0: [114  59 134 176 162 123 175 121 163 153  67  88 164  93]
1: [ 77 152 112 119 112 128  88 110  90 125  94 134 159 139]
2: [153 182 112  84 129 139 121  69  89 163 105 174 137 144]
3: [142 131 112 101 105 170 108 125  91 164 134 154 160 143]
4: [125 104 147 112 114 152 130 173  85  98 139 162 101 110]
5: [108 148 105 106 155 164 117 132 113 146 112 157 144 138]
6: [141 117 122 113 119  86 123 107 188 147 158 142  92 151]
7: [115 148 123 121 146 159 165 136  90 140 101 127 140  92]
8: [122 143 112 122 124 102 112  96 160 159 118 132 156 152]
9: [111 184 138 125 217 165 196 173 112 146  80 101 172 139]
10: [141 136 105  99 101 175 110 127  92 164 131 154 158 137]
11: [135 127 101 187 157 130  84  68 174 154  96  92 148 168]
12: [152 122 117 100 100 145  95  73  90 145 131 148 157 109]

[103 110 161 120  95 129 109 166 112  96 170 141 121 116] 4 3 1 10 5
[108 177 100 132 157  47 148 128 178 172 120 101 163 148] 8 6 11 5 1
[137 154 150 122 118  62 116 142 128 125 167 122  89 123] 6 8 4 5 1
[141  60 111 191 110 158 137 123 105  83  79 113 182 132] 0 7 1 12 4
[150 112 112 106 104 148  89  65  87 143 128 148 155 106] 12 3 10 2 1
[113  22 145 152  62 149  96  83  80  35 117 165  96  78] 4 12 1 3 10
[122 142 112 125 125 104 110  93 160 155 114 130 157 146] 8 6 11 1 5
[162 160 122 107  89  68  77  94 156 155 151 161  73 141] 6 8 2 12 3
[121 104 141 117 119 155 128 177  80  96 140 162 100 114] 4 7 5 3 10
[135 188 145 100 134 151 160 201 111  94 162 135 100 128] 4 7 5 10 3
[143 120 125 108 119  88 119 107 185 146 161 142  92 152] 6 8 5 12 3
[112  66 131 175 159 119 170 121 160 148  73  90 162  92] 0 7 8 11 5
[138 205 149  85  97 150 134 168 111  80 184 177  55 134] 4 5 10 6 3
[176 151 186  94 123 113 135 149 170 183 232 107  17 143] 6 4 8 3 10
[ 79 185 128 149 144 176  72  79  91 129  81 109 206 168] 1 5 11 8 3
[103 107 127 133 128 134  95  77 141 158 115 134 149 111] 8 12 1 5 3
[155  80 134 192 157 108 137 116 188 104 142 105  52 125] 6 11 0 8 4
[125  94 117 162 165 121 131 141 146 115 108  72 204 134] 0 11 8 7 5
[140  90 111 125 137  95 103 130 200 112 160 105  87 136] 6 8 11 4 5
[159 166 121 100  84  69  78  91 154 153 150 160  74 149] 6 8 2 12 3
[141 120 121 109 119  83 124 108 182 147 157 143  92 152] 6 8 5 12 3
[129  94 119 164 167 120 125 134 146 115 102  67 196 134] 0 11 8 7 5
